50 stands for zero in the data rows.
Here are some points, one per row:
68;41;60;38;40;54;48;40;38;65;64;51;58;45;47;35;60;57;47;39;44;68;49;48;50;43;56;49;54;48;66;70
31;52;29;56;63;73;69;48;63;64;37;68;70;55;37;27;48;28;27;56;68;26;47;51;27;62;61;66;65;34;53;19
51;65;35;57;48;54;43;36;53;41;39;49;64;44;62;55;35;51;66;46;37;64;56;40;48;44;60;46;38;64;68;31
44;37;57;58;29;38;63;68;50;46;47;52;42;65;52;46;51;46;57;42;64;57;69;68;59;52;42;57;61;43;53;43
59;63;41;51;52;43;42;50;41;39;53;53;52;48;53;36;61;59;59;49;31;42;41;58;70;52;42;57;52;31;38;55
46;30;57;59;44;45;45;59;56;41;46;45;50;50;30;60;58;61;49;43;52;58;62;59;55;48;40;66;31;41;53;44
56;36;53;52;50;47;56;34;39;39;63;62;59;41;42;52;44;34;53;42;31;50;33;62;36;43;66;43;48;55;38;56
60;28;43;37;45;58;35;43;52;60;28;35;45;59;43;52;38;54;67;36;50;35;42;45;47;44;52;40;43;61;61;46
43;40;64;64;45;39;56;31;39;63;46;46;49;35;69;53;51;41;29;49;58;47;40;39;66;42;60;40;47;53;43;30
63;66;50;49;54;28;33;40;59;55;57;54;57;58;35;63;64;57;36;60;65;33;45;61;42;68;58;43;49;62;56;38
69;46;53;40;42;49;48;44;38;65;57;46;45;55;43;36;51;57;32;37;40;67;61;50;43;34;52;61;69;55;63;68
63;31;39;41;69;36;57;72;67;43;51;65;66;65;53;61;61;52;52;57;56;58;50;41;57;39;60;38;42;47;44;44
62;40;56;65;33;46;50;65;51;47;56;52;52;60;48;44;60;53;65;52;45;48;60;64;63;63;40;60;66;35;43;55
51;51;41;53;51;55;42;36;52;59;36;45;67;72;71;63;35;56;33;72;32;61;56;44;44;54;34;42;52;53;55;42
65;31;60;41;69;39;63;64;48;40;47;56;46;34;61;63;53;45;57;56;61;61;38;44;50;41;55;46;58;42;64;46
41;56;53;65;61;53;38;29;61;57;55;68;33;54;37;33;32;55;41;48;66;56;48;59;46;30;29;61;37;49;39;52
47;58;43;58;64;55;34;66;50;51;43;39;57;34;44;56;48;41;61;60;50;61;61;45;39;60;34;36;67;43;51;44
53;47;64;64;65;31;48;64;56;65;54;59;38;52;37;27;46;48;63;59;60;66;51;47;64;68;52;65;43;52;46;53
57;42;56;48;66;55;44;34;55;69;39;39;63;63;73;61;38;58;39;63;54;41;38;53;43;47;28;43;36;51;57;52
38;58;66;35;47;64;45;56;53;57;43;36;34;42;46;44;57;35;47;67;35;35;63;40;38;67;57;35;28;58;60;66
46;64;36;54;61;60;53;64;65;51;66;30;33;43;35;37;44;41;56;51;54;55;65;40;36;53;63;33;46;49;36;63
50;60;54;61;65;42;33;50;43;45;48;33;60;42;64;67;46;34;52;57;59;43;56;52;36;61;34;39;67;46;48;43
38;38;49;29;32;40;57;45;62;38;50;50;52;53;40;67;40;55;53;59;65;55;45;59;50;43;52;58;40;30;46;47
60;38;60;64;52;64;65;40;54;68;35;42;63;50;65;50;34;68;40;56;63;36;39;43;59;58;40;43;31;58;41;58
72;54;52;60;32;51;39;39;60;50;57;38;39;62;38;53;49;64;31;31;62;40;44;40;45;66;54;37;51;50;51;48
25;64;47;62;65;55;63;55;41;53;34;55;50;61;64;46;63;60;49;31;38;63;34;58;43;58;48;59;56;37;57;63
55;27;42;53;46;76;40;36;48;51;35;32;44;44;35;57;39;56;60;30;43;45;65;37;71;61;62;39;41;59;49;49
65;63;56;46;51;31;37;39;56;59;40;44;58;55;26;51;71;61;53;63;65;39;43;50;46;66;51;41;45;58;57;39
35;64;49;56;56;63;48;66;55;55;78;30;36;46;34;37;40;36;54;60;62;35;38;49;40;56;65;32;43;61;57;61
58;51;49;44;52;53;53;36;45;36;58;56;58;42;49;40;65;56;63;42;34;52;39;58;45;46;57;37;53;33;34;59
54;66;57;40;55;70;57;59;54;39;48;33;44;43;56;42;60;68;50;60;39;41;33;70;37;62;51;56;29;68;59;37
50;58;52;37;63;51;36;61;38;49;47;65;44;46;49;49;38;46;48;38;42;41;63;51;39;51;42;47;53;62;69;70
58;47;43;50;40;39;34;42;53;51;36;41;57;57;62;53;36;57;63;49;43;50;52;44;35;32;60;42;54;62;59;34
57;34;44;43;42;44;65;39;26;54;61;53;48;49;32;48;38;43;54;43;43;64;36;60;36;43;49;38;44;50;32;56
46;62;31;53;69;48;39;56;56;65;39;61;30;52;56;32;52;43;54;55;67;64;59;69;60;61;52;66;43;52;39;56
35;41;67;39;40;40;36;34;61;60;62;56;35;51;50;53;40;43;53;51;55;56;39;39;48;48;65;73;49;50;42;44
67;57;55;46;51;39;46;52;34;66;58;53;40;45;50;50;42;49;46;37;40;53;67;48;36;40;52;65;50;57;63;68
38;61;30;59;60;65;36;62;37;62;37;62;31;46;67;40;61;48;59;62;58;66;49;64;61;65;48;65;50;45;45;58
50;59;34;49;44;59;47;61;65;53;38;39;60;41;61;47;39;33;37;57;33;66;64;42;45;67;36;34;45;54;49;60
51;34;35;41;39;49;68;40;31;46;71;56;50;52;48;56;64;36;57;41;51;39;62;40;55;51;30;59;50;63;44;55
42;64;46;54;60;54;57;40;47;40;46;58;61;43;44;44;61;56;65;48;30;39;40;60;60;47;51;51;62;35;37;54
46;70;37;43;51;58;76;58;66;48;41;32;41;42;46;38;53;61;43;43;37;39;35;52;50;40;52;43;30;59;52;46
52;41;55;29;41;45;68;48;58;38;55;36;43;61;48;61;32;40;54;43;66;59;39;58;59;46;56;65;57;35;48;45
61;35;54;38;57;37;63;62;50;41;54;50;57;47;55;61;41;50;53;57;64;57;41;48;60;45;62;59;58;42;56;44
28;39;59;31;32;39;29;41;60;57;56;50;50;51;59;52;40;57;42;45;57;62;35;40;55;43;60;61;65;60;39;41
69;55;60;42;65;48;57;70;65;39;60;59;57;72;56;64;59;37;45;60;56;49;47;46;49;37;62;42;44;47;41;42
34;69;70;66;60;38;65;36;43;54;40;58;61;55;65;49;61;47;50;34;38;49;44;58;41;51;63;62;58;42;57;69
57;43;36;32;57;53;60;56;30;39;73;61;49;56;56;48;63;42;50;36;51;37;62;37;63;57;33;52;52;66;45;38
37;44;64;68;45;65;33;36;60;58;53;61;59;49;46;42;41;64;38;51;61;64;60;48;59;35;37;62;36;54;39;58
63;45;62;44;70;43;58;66;47;45;56;54;46;42;62;67;53;43;46;48;45;51;47;45;44;37;62;54;56;44;47;39
54;37;60;64;31;42;52;61;50;53;56;51;40;57;54;53;60;36;65;48;53;42;62;69;61;58;45;63;57;40;48;40
56;59;56;55;65;38;48;33;50;46;36;28;52;52;58;56;57;46;50;63;68;49;44;52;42;56;31;34;70;48;41;47
65;45;38;40;53;43;41;45;66;43;48;62;35;44;54;42;61;63;53;61;41;34;62;62;42;49;34;67;45;42;64;42
44;34;38;37;30;34;56;59;62;36;53;57;57;64;59;63;45;47;47;59;64;56;42;46;45;40;55;50;47;40;48;48
70;49;48;51;28;38;36;41;57;56;40;43;44;58;29;60;62;62;35;51;66;36;38;47;42;68;55;37;56;57;56;46
66;70;50;71;30;57;42;37;61;55;66;46;48;48;41;57;42;61;45;34;57;47;58;36;56;47;53;38;50;47;66;50
44;37;44;66;54;73;62;68;38;28;38;45;66;42;66;25;39;36;46;65;60;28;39;37;43;57;64;72;70;54;49;48
61;70;63;33;63;69;49;64;55;35;47;71;57;61;43;65;64;42;54;60;58;53;50;44;67;47;53;38;54;47;44;39
49;53;35;53;53;59;45;33;64;51;37;41;62;55;67;63;45;32;36;68;31;72;64;41;50;55;34;42;57;52;61;56
59;71;66;49;56;39;53;38;37;54;45;55;69;45;59;34;57;59;53;35;45;63;44;53;48;43;57;57;53;41;59;67
25;34;61;34;33;45;24;40;59;63;61;54;63;35;69;51;59;59;44;39;61;61;37;40;63;45;53;36;54;47;42;38
66;62;54;42;50;41;42;56;59;40;51;52;42;41;51;54;59;68;56;64;38;34;41;67;35;58;34;60;45;61;62;40
29;56;54;26;61;57;37;63;43;39;35;42;41;47;50;35;48;57;37;56;44;35;69;52;43;55;40;35;55;64;61;72
41;61;37;61;64;57;35;66;50;55;59;37;42;42;31;56;42;30;50;57;39;55;59;43;42;50;48;37;57;42;47;44
61;56;55;64;39;40;44;57;44;48;53;54;43;52;55;45;56;41;58;50;34;33;45;66;62;53;43;64;55;34;39;52
39;41;51;41;37;44;68;59;43;51;55;44;53;59;48;61;48;47;59;42;67;61;58;51;64;46;53;64;35;32;53;47
44;72;31;52;44;53;68;44;63;44;36;44;54;42;58;47;35;45;42;38;33;51;55;46;56;39;57;44;38;62;63;40
57;28;44;63;42;45;35;56;54;40;57;58;44;41;45;44;66;65;47;58;36;48;62;56;61;51;37;62;40;40;68;41
47;60;41;62;55;67;60;70;34;27;38;47;58;34;55;34;55;36;42;48;66;38;35;28;54;52;59;65;53;43;43;58
27;58;52;53;68;64;47;56;49;58;69;37;39;47;32;47;40;70;59;66;52;35;48;45;42;48;59;34;64;59;66;55
53;36;52;52;52;58;59;34;44;36;61;63;57;45;47;44;64;48;65;43;35;57;38;54;40;44;64;28;49;43;41;59
37;38;49;49;33;39;63;64;41;49;51;46;42;63;52;52;43;41;49;40;67;60;64;67;66;40;48;59;52;40;57;42
55;33;45;46;46;42;63;40;34;47;61;62;62;37;35;51;48;51;61;43;39;59;39;55;41;47;57;35;47;55;36;62
45;30;59;65;40;42;43;50;56;30;38;54;34;52;34;42;50;54;40;44;40;56;62;55;56;47;34;62;41;39;56;38
51;68;64;36;53;71;56;65;53;37;58;76;47;63;59;67;65;41;50;54;47;40;61;44;54;45;46;41;47;63;39;36
51;62;52;53;64;69;57;65;42;39;42;53;52;37;51;65;58;34;40;46;50;49;48;53;59;32;64;65;51;49;44;48
46;40;69;46;52;34;46;52;60;62;56;60;35;52;36;31;36;51;61;55;56;62;41;40;60;68;55;65;48;48;42;47
27;64;45;53;67;53;46;33;44;56;64;44;44;53;39;55;39;70;55;65;53;35;63;43;46;37;62;40;68;55;68;48
61;54;64;61;56;41;74;29;50;55;36;33;46;41;60;50;51;53;39;58;68;44;44;41;55;60;49;33;62;47;31;39
42;61;45;42;39;57;55;68;63;59;32;39;42;37;43;37;49;34;39;62;35;45;61;33;40;60;42;33;43;57;46;63
38;34;52;49;38;37;48;56;59;37;58;47;55;54;44;69;43;61;43;46;55;45;58;63;48;50;54;66;32;40;39;45
33;63;34;60;58;54;42;62;41;58;37;62;37;49;68;44;67;58;62;62;50;62;47;57;60;67;48;63;56;44;50;66
30;61;40;60;61;55;61;59;54;59;36;61;38;64;68;46;60;54;56;41;43;61;35;62;53;67;46;56;62;43;55;67
48;34;38;54;44;39;65;39;28;48;67;54;63;48;36;56;43;38;54;42;37;59;51;55;51;53;52;52;41;74;35;59
45;74;45;65;34;42;42;43;51;61;60;50;54;45;44;57;43;65;55;45;51;43;62;34;44;33;53;41;62;53;64;48
50;35;38;46;40;48;64;36;24;47;69;49;51;53;41;63;57;42;55;45;45;51;59;47;51;47;39;58;46;67;38;57
58;35;39;42;42;50;34;47;53;60;31;38;61;66;56;53;37;59;64;51;46;38;51;50;41;34;59;40;50;64;58;41
54;65;57;33;54;66;60;64;34;35;68;69;47;61;61;55;58;48;53;44;50;42;62;44;55;54;35;43;48;61;40;31
43;37;64;69;40;72;48;37;68;62;44;43;58;46;50;57;44;53;35;40;60;54;41;43;62;35;41;64;38;69;37;64
67;59;65;44;41;46;54;42;35;68;54;58;61;39;55;39;45;60;46;40;41;60;47;57;50;40;60;48;59;36;59;69
These points spread out most along one direction. How far along it is each point below, from 0 to 99? The average is 50, and the first point in the table lies past the average. One standard deviation of the points above along it is 16.
52;41;55;29;41;45;68;48;58;38;55;36;43;61;48;61;32;40;54;43;66;59;39;58;59;46;56;65;57;35;48;45 77
54;37;60;64;31;42;52;61;50;53;56;51;40;57;54;53;60;36;65;48;53;42;62;69;61;58;45;63;57;40;48;40 72
41;61;37;61;64;57;35;66;50;55;59;37;42;42;31;56;42;30;50;57;39;55;59;43;42;50;48;37;57;42;47;44 27
33;63;34;60;58;54;42;62;41;58;37;62;37;49;68;44;67;58;62;62;50;62;47;57;60;67;48;63;56;44;50;66 38
35;41;67;39;40;40;36;34;61;60;62;56;35;51;50;53;40;43;53;51;55;56;39;39;48;48;65;73;49;50;42;44 69
67;57;55;46;51;39;46;52;34;66;58;53;40;45;50;50;42;49;46;37;40;53;67;48;36;40;52;65;50;57;63;68 52
51;62;52;53;64;69;57;65;42;39;42;53;52;37;51;65;58;34;40;46;50;49;48;53;59;32;64;65;51;49;44;48 48
56;59;56;55;65;38;48;33;50;46;36;28;52;52;58;56;57;46;50;63;68;49;44;52;42;56;31;34;70;48;41;47 36
58;51;49;44;52;53;53;36;45;36;58;56;58;42;49;40;65;56;63;42;34;52;39;58;45;46;57;37;53;33;34;59 58
61;70;63;33;63;69;49;64;55;35;47;71;57;61;43;65;64;42;54;60;58;53;50;44;67;47;53;38;54;47;44;39 46
50;60;54;61;65;42;33;50;43;45;48;33;60;42;64;67;46;34;52;57;59;43;56;52;36;61;34;39;67;46;48;43 32
51;65;35;57;48;54;43;36;53;41;39;49;64;44;62;55;35;51;66;46;37;64;56;40;48;44;60;46;38;64;68;31 37
65;31;60;41;69;39;63;64;48;40;47;56;46;34;61;63;53;45;57;56;61;61;38;44;50;41;55;46;58;42;64;46 63
53;36;52;52;52;58;59;34;44;36;61;63;57;45;47;44;64;48;65;43;35;57;38;54;40;44;64;28;49;43;41;59 61
38;34;52;49;38;37;48;56;59;37;58;47;55;54;44;69;43;61;43;46;55;45;58;63;48;50;54;66;32;40;39;45 74
